Some points, each followed by its number:
Array([ 1.14,  0.12,  1.60,  0.13,  1.71, -0.59, -1.41, -0.70,  0.12, -0.90, -0.83,  0.24,  0.74,
       -0.62,  0.51, -0.51,  0.25,  0.67,  0.19,  0.88,  0.09,  0.43,  0.77, -0.56, -0.23,  0.41,
       -0.66,  0.41, -0.73, -0.80, -0.14, -0.12, -0.12,  0.75,  1.40,  0.80, -0.78, -0.41,  0.13,
       -1.03, -0.21,  1.05, -0.51, -1.05,  0.84, -1.46, -0.12, -0.60, -0.76, -2.03, -0.72,  1.08,
        1.43,  0.52, -1.01,  0.46,  0.78,  1.06, -0.15,  0.20, -1.41, -0.49, -0.64,  1.10]) 0
Array([ 2.06,  1.35,  0.37, -0.18, -0.15,  0.96, -1.41,  0.54,  1.36,  0.65, -0.22,  1.79, -0.49,
        0.31, -0.11,  0.11, -0.99, -2.12,  0.50, -1.29, -0.22,  0.74,  0.46, -0.25, -0.54, -0.21,
        1.20,  0.41,  1.13,  0.75,  0.48, -1.66, -1.67,  0.13,  0.16, -0.44,  0.15, -0.10,  1.06,
       -0.41, -0.52, -0.81,  0.42,  1.73, -0.09,  0.40, -1.67, -1.22, -1.07,  0.14, -0.10, -0.15,
       -1.36, -0.72,  0.85,  0.46, -1.39, -0.18, -0.46, -0.11,  0.13,  0.13,  1.22, -2.00]) 1
Array([-0.72, -0.50,  0.37,  1.37, -0.77,  0.03, -1.41,  0.85,  1.36,  0.96,  0.09, -0.07, -0.49,
       -1.55, -1.04,  1.66,  0.55,  0.36,  1.43, -0.05,  0.40, -1.42,  0.46, -1.18, -1.47,  1.03,
        0.58, -1.14,  1.44,  0.44, -0.45,  0.81,  0.81,  1.06, -0.15,  1.11, -1.40, -0.10, -0.80,
       -1.34,  1.03,  0.12, -1.13,  0.80, -0.71,  0.71, -0.74, -0.60,  1.10, -1.10, -0.41,  0.77,
       -1.36,  0.83,  0.23,  0.77, -0.15, -0.49,  0.15, -0.42, -0.80, -0.49, -0.02,  0.79]) 2
Array([ 1.14,  1.97,  0.06, -0.49,  0.78,  0.03, -2.03, -0.08, -0.81, -1.21,  1.02, -0.69, -0.49,
       -0.31,  1.44, -1.75,  0.86,  0.67,  0.50, -1.29, -0.52,  0.74,  0.46,  0.68,  1.01, -0.52,
        1.51,  1.65, -0.73, -1.11, -0.45,  0.81, -0.74, -0.18,  1.71, -0.13, -1.71, -0.72,  0.13,
       -1.03, -0.21, -1.43, -0.20, -0.43,  1.15, -1.15,  0.81, -1.53,  1.41,  0.76,  0.83,  1.08,
        1.12, -1.03, -1.32,  0.46,  0.16,  1.68, -1.39,  1.75,  1.37, -1.41, -0.95,  0.48]) 3
Array([ 0.21,  0.74, -0.56, -0.80, -1.69, -1.52,  1.69, -0.08, -2.05, -0.90, -0.52,  0.55, -1.42,
        0.00, -1.66,  1.35,  0.25,  0.98, -0.43, -0.36, -0.83,  1.36,  1.39,  0.68,  1.32,  0.72,
        1.20,  1.03, -1.97,  0.44,  1.72, -1.05, -0.43, -1.11, -0.46,  0.18,  1.39, -1.03, -1.11,
        1.76, -0.52, -0.81, -0.20, -0.12, -1.63,  0.40,  2.05,  1.88, -1.38, -0.48,  0.83,  1.08,
        1.12,  0.52,  1.16, -1.08,  1.40,  0.44,  0.46, -1.04, -1.11,  1.37,  1.22,  1.41]) 4
Array([ 0.21,  0.12,  0.68,  0.13, -0.15,  1.27, -0.17, -0.39, -0.81,  0.34, -0.22, -1.31,  0.43,
       -0.93, -0.73,  0.42, -0.37,  1.29,  0.19, -1.29, -1.45,  0.74, -1.40, -0.25, -0.54,  1.65,
        0.58,  0.41, -0.11, -0.80,  0.48,  1.12, -0.12,  0.13, -0.15,  0.49, -0.78, -1.65, -0.18,
       -0.10, -0.83,  0.74, -1.44, -0.12, -1.01,  1.64,  0.50,  1.26,  0.17,  0.45, -0.41,  0.46,
       -1.05, -0.41, -0.39,  1.70,  1.09,  1.37,  1.39,  0.82, -0.80,  0.44, -0.64, -0.45]) 5
Array([ 1.45,  1.97, -0.25,  0.75, -0.15,  0.65, -0.17,  1.16, -1.12,  0.03,  1.33,  0.55, -0.18,
       -0.62, -0.42, -0.51, -0.37, -0.26, -0.12, -0.36,  1.33,  0.12,  1.08,  1.29, -0.23, -1.14,
        1.51,  0.10, -0.11, -0.80, -1.07, -1.05, -1.05,  0.13,  0.47, -1.37, -1.09,  0.21,  1.06,
        1.14,  0.41, -1.12,  1.04, -0.74,  0.22,  0.09,  1.12,  0.02, -1.38, -0.17, -0.72,  0.15,
        0.19, -1.96, -0.70, -1.08, -1.08,  1.99,  0.15, -0.11,  0.13, -0.80, -0.33, -0.76]) 6
Array([ 0.21,  1.35, -1.18, -0.80,  0.16, -1.52, -0.79, -1.32,  1.36,  0.65,  0.40,  0.86, -0.18,
       -0.31,  0.20,  1.66,  1.79, -0.26, -0.43, -1.29, -1.45, -0.18, -0.78, -0.87, -1.78,  1.65,
        1.20, -0.21, -0.42,  1.37,  1.41, -0.43,  1.43,  1.37,  0.78,  2.04,  1.70, -0.72,  0.13,
       -0.72,  0.72,  1.98, -1.75,  1.11,  1.15, -1.15,  0.19, -0.60,  0.48, -2.03, -1.96, -1.39,
       -1.67,  1.76,  0.54,  1.08,  1.71, -0.18,  0.46, -1.04, -1.41,  0.13, -1.26,  0.79]) 7
Array([-0.10,  0.43,  1.29,  1.37,  1.71, -0.28, -0.79,  0.54, -0.50,  0.65,  0.09, -0.07,  1.67,
        0.00,  0.82, -0.51,  0.86,  1.60, -0.43, -0.05,  1.02, -0.18,  0.15,  0.98,  0.08,  1.03,
       -0.97,  1.34, -1.04, -2.03, -1.38,  0.19, -0.74,  0.75,  1.09, -0.13, -0.47,  0.83,  1.06,
        0.52, -0.83, -0.19,  0.73, -1.36, -1.01, -0.22,  0.50, -0.60,  0.17,  0.14, -0.72,  0.46,
        0.81, -0.10, -1.63, -0.15,  0.78,  0.44, -1.08,  0.82,  1.06, -0.18, -1.88, -0.76]) 8
Array([-0.72, -1.12, -0.25,  0.75, -1.69,  0.65, -0.17,  0.54,  0.12, -0.90,  0.40, -1.31, -1.42,
       -0.31, -1.35, -0.82, -1.61,  0.36,  1.74, -0.98, -0.83, -0.49,  1.08, -0.87,  1.63, -0.21,
       -0.04,  0.41, -0.11,  0.44,  0.17,  0.81,  1.43, -0.80, -1.08, -0.44, -0.78, -0.72, -1.72,
       -1.34, -0.83, -0.81, -0.82, -0.74, -0.09,  1.02,  0.81, -0.91,  1.41,  1.07,  1.14,  0.77,
        1.12, -1.03, -1.01,  1.39, -0.46,  1.37, -1.39,  2.06,  0.44, -0.18,  0.91,  1.72]) 9
Array([-0.10, -1.43, -0.87, -0.18, -0.15, -0.59, -0.48, -0.70, -1.74, -0.90, -1.76,  1.48, -0.80,
        0.93, -1.66, -0.20, -1.92, -1.50,  1.74, -0.67, -0.22,  0.74,  1.08, -0.25,  0.39, -0.21,
        1.20,  1.65, -1.66,  0.44,  1.72, -1.05,  1.12,  0.44, -2.00,  0.18,  0.15, -0.41, -0.80,
        1.14, -1.14, -1.43,  0.73,  1.73, -1.94, -0.53, -1.36,  0.95, -1.38,  0.14,  1.76, -0.15,
        0.81,  0.83,  1.47,  1.70, -0.15, -0.49, -0.46, -1.66, -0.49,  1.06,  1.22, -0.45]) 10
Array([ 0.21, -0.50,  0.37, -1.42,  1.09,  0.96,  0.45, -1.32,  0.12,  0.96,  0.09, -1.93,  1.98,
       -1.55,  0.82, -1.75, -0.37,  1.60, -1.36,  1.19, -1.14,  1.05,  1.70,  0.37, -0.23,  0.10,
       -0.97, -1.14,  0.20, -1.11, -0.45,  1.12,  0.50,  0.44,  1.71,  0.18, -0.78, -0.10, -0.18,
       -0.10,  0.10, -0.50, -0.82, -1.98, -0.09,  0.71, -0.43, -0.29,  0.79,  0.14, -0.72,  0.77,
        0.81, -1.34, -0.39, -0.15, -0.15, -0.49,  0.15, -0.11,  0.44, -0.80, -1.26,  0.17]) 11
Array([-1.65, -1.12, -0.25, -0.18,  0.47,  0.65,  0.14,  0.85,  1.05,  1.27,  0.09, -1.31,  0.12,
       -0.62,  0.20, -0.51, -0.99,  0.67, -1.05, -0.98,  0.40,  1.36, -0.78, -1.49,  0.39,  0.72,
       -0.66,  0.10,  1.44,  0.13, -1.07, -1.05,  1.74, -0.80,  0.16,  0.80,  0.46, -0.41, -0.80,
        0.21, -1.14,  0.74, -1.44,  0.49,  0.22, -0.22, -0.74, -0.91, -0.76, -1.72, -1.34,  1.39,
       -0.43,  1.45,  1.16,  0.77, -1.08,  0.13,  0.46,  0.82, -1.41,  0.75, -1.57,  0.48]) 12
Array([-0.72, -1.12, -1.18,  1.37,  0.78, -1.21,  0.14, -1.01,  0.74,  1.58, -1.45, -1.00, -0.18,
        0.00, -1.04,  1.35, -1.30, -0.26,  1.12, -0.36, -1.45, -2.04, -1.40,  1.29,  0.08,  0.41,
       -1.28, -1.14,  1.44, -0.18,  0.79,  0.81,  0.50, -0.49, -1.08, -0.13, -1.71,  0.83, -1.72,
       -1.03, -0.21,  0.43, -0.20,  0.80,  0.53,  1.95, -1.36,  0.95,  0.17,  0.14, -1.03, -0.15,
        0.81,  0.83, -1.01, -0.77, -1.08, -1.11,  1.70,  0.82,  1.68, -0.49,  1.22,  0.17]) 13
Array([ 0.21,  0.12,  1.60, -2.04,  1.09,  1.27, -0.48, -1.01,  0.12,  1.89,  0.09, -0.07, -0.18,
       -1.86, -0.42, -2.06, -1.30,  1.91, -0.74, -0.05,  1.33, -0.49,  1.08, -1.18,  0.39,  1.34,
       -0.35, -1.45,  0.20, -2.03, -0.76, -0.74, -0.12,  1.68, -0.15, -1.37, -1.71,  0.83,  0.13,
        1.76, -2.06,  0.74,  0.73, -1.05, -1.32, -1.46, -0.12, -1.22, -0.14,  0.14, -1.96,  1.70,
       -0.43, -1.65,  2.09, -0.77, -1.70, -0.80,  1.70,  1.13,  0.13,  0.75, -1.57, -1.38]) 14
Array([-0.10,  0.43,  0.98, -0.80,  0.47,  0.65,  0.76, -0.70,  0.12,  0.34,  0.09, -0.07,  0.12,
       -1.24,  0.51, -0.20, -0.68,  0.67, -0.74,  0.88,  0.40,  0.43,  1.39,  0.37, -0.85,  1.03,
        0.58, -0.21, -0.42, -1.41, -0.45,  0.50, -0.43,  0.75,  1.40,  0.49, -1.09,  0.52, -0.18,
        0.52, -0.52,  0.74, -1.13, -1.36, -0.09,  0.09,  0.50, -0.91,  0.17, -0.79, -0.41,  0.15,
       -0.43, -0.41, -0.39,  0.46,  1.09,  0.13,  1.08, -0.73,  1.06, -0.18, -0.95, -0.45]) 15
Array([ 1.14,  0.12, -1.49, -1.11, -0.46, -0.90,  1.07, -0.70, -1.12,  0.03, -1.76,  1.17, -0.18,
        1.24, -1.35, -0.82, -1.30, -0.88,  1.12,  0.26, -0.22,  0.74,  1.08,  0.68,  0.39,  0.10,
       -0.04,  0.41, -1.66,  0.44,  1.41, -1.35,  0.81,  1.37, -1.38, -1.37, -0.16,  0.52, -0.49,
        0.21, -0.52, -0.19,  1.04, -0.12, -1.63, -0.84, -0.43,  0.33, -0.76,  0.14,  0.83, -0.77,
        1.43, -0.10,  1.47, -1.08, -0.77,  0.75,  0.15, -1.04, -1.11,  1.37,  1.22, -0.14]) 16
Array([-0.72, -0.50, -1.49, -1.73, -0.15, -0.28,  1.07, -1.01,  0.74, -0.59,  1.02, -0.38, -0.49,
       -0.31,  0.51,  0.42,  0.25,  0.05, -1.36,  0.57,  0.09,  0.74,  0.77,  0.98, -0.85,  0.10,
       -0.66, -0.83,  0.82,  1.37,  1.41,  0.19,  1.43, -0.49, -1.38,  1.11,  0.77,  0.52, -0.18,
       -1.65,  1.96,  1.67, -1.13,  0.80, -1.01, -0.22, -0.12,  0.33,  1.72, -0.48,  0.52, -0.46,
       -1.36,  1.14,  1.78, -1.08, -1.08, -1.72,  0.15, -0.73, -0.18,  1.68,  0.29,  0.17]) 17
Array([-0.72,  1.66, -0.87, -0.49, -0.15, -0.90, -0.17, -0.70,  0.74,  0.03, -1.14, -1.62, -0.49,
        1.86,  1.44,  1.66,  1.48,  1.29, -1.05,  1.81, -1.76,  0.12, -1.71,  1.29,  1.32, -0.21,
       -1.28,  0.72,  0.51,  0.75,  0.79, -1.35, -1.67, -1.41,  0.78, -1.06,  0.77,  1.14,  0.44,
       -1.03,  0.41,  1.67, -0.82, -1.67,  2.08,  1.33,  1.74,  0.33,  2.03,  1.69, -1.03,  2.01,
        0.50, -0.41, -0.70, -1.39,  0.16, -0.80,  1.70, -0.11,  0.75, -2.03,  2.15,  1.41]) 18
Array([ 0.83,  1.35,  1.29,  1.99, -1.69,  0.34,  1.38,  2.09, -1.43, -1.21,  1.33, -0.69, -0.18,
       -0.62,  0.51,  1.04,  0.55, -0.57, -0.12,  0.26,  1.64, -0.18,  0.15, -1.80,  0.39, -2.06,
        0.58, -1.45,  0.82,  1.37, -0.14, -0.74, -0.12,  0.44, -1.38, -1.68, -0.78, -0.10, -0.18,
        1.76, -0.21, -0.81, -1.13,  1.11,  1.15,  0.71,  1.43,  1.88, -2.00, -0.48, -0.72, -0.15,
        0.19, -0.41,  0.54, -1.70, -1.39,  0.13,  1.39, -1.04,  1.37, -0.18,  0.29, -1.07]) 19
Array([ 1.14, -0.81, -0.56,  0.44,  1.09, -0.28,  0.14,  0.54,  1.05, -0.59,  0.40,  2.10, -1.11,
        1.55,  1.13, -1.75, -1.30, -1.50,  0.19, -0.05,  1.64,  1.98, -1.71, -0.25,  0.70, -1.75,
        1.20, -0.52,  0.20,  1.06, -0.76, -1.97,  0.81, -1.11, -0.46, -1.68, -1.09,  0.83,  1.99,
       -1.96,  0.72, -1.74,  1.04,  1.11,  1.46, -1.15, -0.43,  0.33, -1.69,  0.76,  0.83, -1.70,
        1.43, -1.03,  0.85, -0.15, -1.39, -0.80,  0.15, -1.66,  1.37,  0.44,  2.15, -1.38]) 20
Array([ 0.83,  0.74,  0.68, -0.18,  1.40, -0.59,  0.14, -0.70,  0.74, -0.59, -1.14, -0.07,  0.12,
        0.00,  0.82,  0.11,  1.17,  0.67,  1.12,  0.57, -0.52, -1.73,  0.46,  0.06,  1.63, -0.52,
       -0.35,  0.41,  0.20, -1.72,  0.48,  1.74, -0.74,  0.13,  1.71,  0.18,  0.15, -1.34,  1.06,
        0.21,  0.72, -0.19,  0.42, -0.74,  0.84, -0.22,  0.19, -0.60,  0.79,  1.07, -0.41,  1.08,
        0.50, -1.34, -1.01,  0.15,  0.47,  0.13, -0.46,  1.44,  1.06, -1.11, -0.33, -0.45]) 21
Array([-1.03,  0.12,  0.37,  1.06, -1.38, -0.28, -0.79,  0.54,  0.12,  1.27, -1.14, -1.31,  1.05,
       -1.24, -1.97,  1.66, -0.06,  0.67,  0.50, -0.98, -0.83, -1.42, -1.09, -0.56,  0.08,  0.10,
       -0.35, -1.14,  1.13,  0.13, -0.45,  1.12,  0.81, -0.18,  0.16,  0.80, -2.02, -0.10, -1.72,
        0.21, -0.52,  1.05, -0.82,  0.18,  0.53,  1.64,  0.50, -0.60,  0.48,  0.76,  0.21,  1.39,
       -0.43,  0.21, -1.94,  0.77, -0.15,  0.75,  1.70,  1.13,  0.13, -0.49,  0.60,  0.48]) 22
Array([ 1.14,  1.66,  1.29,  0.13,  0.78, -0.28,  0.76,  1.78, -0.19,  0.34, -0.22,  0.86, -0.49,
        0.93,  1.13, -0.82,  0.86, -1.19, -0.43, -0.36,  1.64,  1.05, -2.02, -0.87, -0.85, -2.06,
        0.27, -1.45,  0.20,  0.44,  0.17, -1.35, -0.74, -0.49, -0.77, -1.68, -0.47,  1.75,  1.06,
        0.83, -0.52,  0.12,  0.73,  0.49,  1.46,  0.09, -1.36,  0.95, -1.38, -1.10,  0.52, -0.46,
        0.50,  0.83,  0.85, -1.39, -1.70, -1.11,  0.46, -1.66,  0.13, -0.18, -0.02, -1.69]) 23
Array([ 1.45,  1.97, -0.56, -0.18,  0.16, -1.21, -2.03,  0.54, -0.19, -1.21,  0.09,  0.24, -2.04,
       -0.93,  0.20,  0.42,  0.25,  0.67, -0.12, -1.29, -0.83,  0.74,  0.15, -0.87,  0.08,  0.72,
        1.20,  1.03, -1.66, -0.49,  0.17, -0.74,  1.43, -0.80,  1.09,  0.80, -0.47, -1.34, -0.49,
       -0.72,  0.41,  1.36, -1.75, -0.12, -1.32, -1.46,  1.12, -0.29,  0.17, -1.72, -1.03,  1.39,
       -0.43,  1.76,  0.54,  1.08,  0.16,  0.44, -1.39,  0.51, -2.03,  0.13, -1.26,  1.41]) 24
Array([ 0.83,  1.05,  0.06, -0.49, -0.15, -1.21, -0.48,  0.23, -0.81,  0.96, -1.14, -0.38,  0.12,
       -0.31, -0.11, -1.44, -0.37,  0.05,  0.81, -0.05, -1.14, -0.80, -0.47,  1.29,  1.01,  1.03,
        0.58,  1.65, -1.97, -1.72,  0.79,  0.50, -1.36,  0.75,  0.16, -0.75,  0.15,  0.83,  0.44,
        0.83, -0.52, -0.19,  0.42, -1.05, -0.40,  0.09,  0.81, -0.91, -0.14,  1.38,  1.14,  0.77,
        1.43, -1.34, -0.08, -0.46,  0.16,  0.13, -0.15, -0.11,  0.13, -0.18,  0.29, -0.76]) 25
Array([-0.41, -1.43,  0.98,  0.13, -0.15, -0.28, -0.48, -0.70, -0.50,  0.96, -0.52, -0.07,  1.36,
       -0.31, -1.04, -0.51, -0.06,  1.29, -0.12,  1.81,  1.33, -1.73,  0.15,  1.29, -0.85,  1.34,
       -0.66, -0.21,  0.20, -1.72, -0.45,  1.12, -0.43,  1.06, -0.77,  0.80, -0.16, -1.03, -0.18,
        0.21, -0.21, -1.12,  0.11, -1.05, -0.40,  0.40, -0.74,  0.95,  0.17, -0.17,  1.14,  0.46,
        0.50, -1.03, -0.39, -0.77,  0.16, -1.11,  0.77,  1.44,  0.13,  0.44, -0.95, -1.07]) 26
New points follow, each followed by the numbers of its five nearest points above by angle, seen from the average point of the numbered points, nearest first.
Array([ 0.52, -1.12,  0.06, -0.18,  1.09, -0.28,  1.38, -0.70, -0.81,  0.65, -0.52,  1.17,  1.67,
        1.24, -0.11, -0.20,  0.86, -0.57, -0.12,  0.88,  0.40, -1.42,  0.15,  1.91, -0.85, -0.52,
       -0.66, -0.21,  0.20, -0.18,  0.17,  0.81, -0.12,  0.44, -1.08,  0.18,  0.77, -1.03, -1.41,
        0.52,  0.10,  0.12,  1.35,  0.18, -0.09, -0.22, -1.67,  1.26,  0.17, -0.48,  0.83, -2.01,
        0.19,  0.83, -1.32,  0.15,  1.40, -0.80, -0.46, -1.04,  0.44,  1.37, -0.33,  0.17]) 26 10 16 17 13
Array([-0.10, -0.50,  0.98,  0.44,  0.16,  0.65, -1.10,  0.54,  0.12, -0.90,  0.09, -1.31,  0.43,
       -0.31,  1.13, -0.51, -0.68, -0.26,  0.19, -0.05,  0.71,  0.74,  0.46, -0.25,  0.70, -1.45,
       -0.97,  1.65, -0.42,  0.44, -1.38,  0.81,  0.81, -0.49,  0.78, -0.13, -0.47, -0.72,  0.13,
       -0.41,  1.03,  0.12,  0.73, -0.12,  1.46,  0.40, -0.43, -1.22,  0.17,  0.45,  1.14,  0.15,
        0.19, -0.10, -1.01,  2.01,  0.16,  1.06, -0.46,  1.44, -0.49, -0.49, -1.57,  0.17]) 3 9 0 21 8
Array([-1.96, -0.50, -0.25, -0.18, -1.08, -1.21,  0.76,  2.09,  1.05, -1.21,  0.40, -1.62, -0.80,
        0.31,  1.13,  1.04,  1.17,  1.29, -1.36,  2.12, -0.52, -1.11, -0.47, -0.56,  1.94, -0.83,
       -0.97, -1.14,  1.13,  0.75,  0.48, -0.12, -0.43, -1.72,  0.16,  0.18,  0.15,  1.14, -0.49,
       -0.72,  1.03,  0.74,  0.42, -0.74,  2.08,  1.33, -0.12,  0.64,  1.72,  1.69,  0.52,  1.39,
       -0.43,  0.52,  0.85, -1.70, -1.08, -1.11, -0.46,  0.20,  0.75, -1.41,  0.91,  1.41]) 18 17 13 22 19
Array([ 0.21,  1.66,  0.68, -0.18, -0.46,  0.34,  0.14,  0.23,  0.74,  0.96,  0.40,  0.86,  1.05,
       -0.62, -0.11, -0.51,  0.86,  0.36, -0.43, -0.36,  0.09,  0.12,  0.15, -0.25, -1.16, -0.21,
        0.27,  0.72, -1.04,  0.13, -0.76,  0.81, -1.36,  1.06,  1.09,  0.49,  0.77, -0.72,  0.13,
       -0.41,  0.10, -0.50, -1.13,  0.49, -0.40, -0.22,  0.19, -0.60,  0.79, -1.41, -1.03,  0.15,
       -1.05,  0.83, -0.08,  0.46,  0.78,  0.75, -1.08,  0.20, -1.11, -0.49, -0.64,  0.17]) 7 24 0 2 8
Array([ 0.83,  0.43, -1.49,  0.13,  0.47,  0.03,  0.45, -0.70, -0.81, -0.90,  1.64,  0.86,  0.43,
        0.93,  0.82,  1.66,  1.79, -0.26, -1.05, -0.67,  0.71,  0.74, -0.78,  0.06, -1.16, -0.83,
       -0.04, -0.52,  0.51,  1.37,  0.48,  0.19, -0.12, -1.72,  1.09,  0.80, -0.47, -1.03,  1.06,
       -0.72,  0.10,  0.12, -0.20,  0.49,  1.46, -0.84,  0.50,  0.64, -1.69, -0.48,  0.52, -1.08,
        0.50,  0.83, -1.32, -0.77,  1.71,  0.13, -0.46, -0.73,  0.44,  0.13, -0.95, -0.45]) 7 23 20 19 17
Array([-1.34, -1.12,  0.68,  1.37,  1.09, -0.59, -0.17,  0.23,  0.74, -1.21,  0.71, -0.07,  0.12,
        1.86,  1.13,  0.11,  1.48, -0.57,  0.81, -0.36,  0.09,  1.36, -0.47,  0.68, -0.54, -0.52,
        0.27,  1.03, -1.04,  0.44, -1.38,  0.19,  1.12, -1.72,  1.40,  1.73,  1.39, -1.65, -0.49,
       -0.72,  1.65, -0.50, -0.51,  0.49,  1.15,  0.09, -0.43,  0.64, -0.14, -0.79,  1.76, -1.39,
        0.50,  1.45, -1.32,  1.70,  1.40,  1.37, -2.01,  0.20, -0.18,  1.06, -0.95, -0.14]) 7 0 3 24 20
Array([ 1.45,  0.74,  0.98, -1.11,  0.78,  0.34, -0.17, -1.01,  0.12,  0.34,  0.09,  0.55, -1.11,
       -1.55,  0.82, -2.06, -0.68,  0.67, -0.74, -0.05,  0.09, -0.49,  0.77, -0.25,  0.08, -0.52,
       -0.35, -0.52,  1.44, -2.03, -0.14,  1.12, -0.74,  1.37,  0.47, -1.68, -0.47,  0.21,  1.06,
       -1.65, -0.21,  0.12,  1.04, -1.05, -0.71, -0.84, -1.05, -1.84,  1.10, -0.48, -1.34,  1.39,
       -0.43, -0.41, -0.70, -0.15, -0.77,  0.75,  1.08,  1.13,  0.75, -0.49, -1.26, -0.14]) 14 11 21 15 3
Array([ 0.83,  0.12, -1.18, -0.18, -1.38, -0.90,  1.07,  0.85, -1.43, -1.52,  0.71, -1.31,  0.74,
        0.00, -1.35,  0.73,  0.25, -0.57,  0.19, -0.36,  0.09,  0.12,  1.08,  0.98, -1.16, -0.21,
       -0.04,  0.10, -1.04,  0.75,  1.10,  1.12, -0.12, -0.18, -0.46,  1.42,  0.46, -1.34,  0.44,
        0.83,  1.03, -0.19, -0.20,  0.18, -1.32, -0.22,  0.19,  1.57, -0.76,  0.45,  0.83, -1.08,
       -0.12,  0.52,  0.54, -0.77,  1.40,  0.75, -1.08, -1.04,  0.13,  0.13, -0.33,  1.10]) 4 10 17 16 19
Array([ 0.21,  1.05,  1.91,  0.75, -1.38,  0.34, -0.17,  1.78,  1.36,  0.65, -0.22,  1.79, -0.18,
        1.24, -1.35,  1.35, -0.37, -1.81,  1.43, -0.67,  0.71, -1.73, -0.78, -2.11, -0.85, -1.75,
        0.58,  0.41,  0.82,  1.99, -0.76, -1.35, -1.67,  1.68, -0.46, -0.75,  0.46,  0.83,  1.06,
        1.45,  0.41, -1.43,  1.35,  2.04, -0.09,  0.40, -1.05, -0.29, -1.38, -0.17, -0.10, -0.46,
       -1.36, -0.72,  0.23,  1.70, -0.77,  0.75, -0.77,  0.51, -0.18,  0.44,  0.91, -1.69]) 1 23 19 20 6
Array([-1.03, -0.81,  0.06, -1.11, -1.08,  1.27,  1.38,  0.23,  1.36, -0.59, -0.52, -0.38, -0.18,
        0.93,  1.44, -0.82,  0.25, -0.88,  0.19,  0.57, -0.22,  1.05, -1.40, -1.18,  0.70, -1.45,
        0.27,  0.72, -0.11,  1.68, -1.38, -1.35, -0.74, -1.41, -0.46, -0.75,  1.08,  1.45,  1.37,
       -0.41, -0.21,  0.74,  1.35,  1.11,  0.53,  1.95,  0.19, -1.53,  0.48,  1.07,  0.21, -1.08,
       -0.74, -1.65,  0.54,  0.46,  0.47, -0.18,  0.15, -0.42, -0.80, -0.49,  1.84, -1.38]) 20 1 23 18 17
Array([-1.03, -1.43,  1.60,  0.75,  0.16,  0.03,  1.07,  0.85,  0.12,  1.27,  0.09, -0.38,  1.67,
       -0.62, -0.42, -0.51, -0.99,  0.67, -0.43,  1.19,  1.64, -1.42,  1.08, -1.18,  0.70, -1.14,
       -1.59, -0.21,  0.82, -1.11, -1.38, -0.12,  0.50,  0.75, -1.38, -1.37, -0.16,  1.14,  0.13,
        1.45, -0.83, -0.50,  0.73, -0.43, -0.40, -0.84, -0.74, -0.60, -1.07, -0.48, -0.72,  0.46,
       -1.36, -1.65,  0.54, -0.15,  0.47, -0.49,  0.15,  1.13, -0.49,  0.75, -1.26, -0.76]) 14 26 8 12 19
Array([-0.41, -0.50, -1.18, -0.80,  0.78,  0.03,  0.76, -0.39,  0.12,  0.65, -0.83,  1.48,  0.12,
        0.31,  1.13,  0.11,  0.55,  0.36,  0.19,  1.19, -1.45, -1.42, -2.02, -0.25, -1.16,  1.34,
       -1.28, -1.14,  0.51,  0.44, -1.07, -0.74, -0.12,  0.13,  1.09, -0.44,  1.39,  2.06,  1.06,
        0.52,  1.34,  1.36, -0.51, -0.74,  2.08,  0.09, -0.74, -1.22,  1.10,  1.07, -1.34,  0.15,
       -1.05, -1.03,  0.54, -0.46,  0.16, -1.11,  1.39, -1.35, -0.80, -1.72,  0.60, -0.45]) 18 7 17 13 23
Array([-1.65, -1.43,  0.06,  1.99,  0.47,  0.96,  0.14, -0.70,  0.74, -0.59,  0.09, -0.38,  1.67,
        2.17,  0.20,  1.35,  0.86, -0.88, -0.43, -0.67,  0.09,  1.67, -1.71, -0.25, -1.16, -0.83,
       -0.97,  1.34, -1.04,  1.68, -1.07, -0.43, -0.12, -0.80, -0.15,  2.04,  2.01, -1.34, -1.11,
        0.21,  1.34,  1.05, -0.82,  1.11,  1.46, -0.84,  0.19,  0.95, -0.14, -2.03, -0.10, -1.39,
        0.19,  1.45, -0.70,  1.70,  2.02, -1.41, -2.01, -1.04, -1.41,  1.37, -0.64, -0.14]) 7 12 17 0 10
Array([-1.34, -1.74, -0.25,  0.13,  0.47,  1.58,  0.45, -1.01,  0.12,  0.96,  1.02, -1.31,  1.36,
        0.62,  0.51, -1.13,  1.48,  1.29, -0.74, -0.05,  0.71,  0.12,  1.70,  1.60, -0.85,  0.10,
       -1.59,  0.72, -0.73, -1.72, -1.69,  1.43, -0.43, -0.18,  0.16,  1.11, -0.47, -1.65, -0.18,
        0.52,  0.10, -1.12,  1.35, -1.36, -0.09,  0.09, -0.12,  1.26, -1.07, -0.17,  0.21, -1.39,
        0.50, -1.34, -0.39, -1.08,  1.71, -0.18, -1.08,  0.20,  0.75,  1.37, -0.64, -1.69]) 26 8 11 15 21
Array([ 1.75,  1.97, -1.18, -2.04,  0.16, -0.59, -0.79,  0.23,  0.12, -1.52,  0.40,  1.48,  0.12,
       -0.31,  0.20,  0.42,  1.17, -0.57,  0.81, -1.60, -0.22, -0.49,  0.46,  0.98, -1.78,  0.10,
        1.20,  0.10, -0.73, -0.80,  0.79,  0.50, -1.36,  1.06,  1.40,  0.18, -0.16, -1.03,  1.68,
       -0.41,  1.03,  0.74,  0.73, -0.12, -0.09, -0.22, -0.12, -0.91, -0.14, -0.17, -1.34, -0.46,
       -1.05,  0.83, -0.70, -0.77,  0.47,  1.06, -0.46, -0.73, -0.80, -1.41, -0.33, -0.45]) 7 6 24 1 3
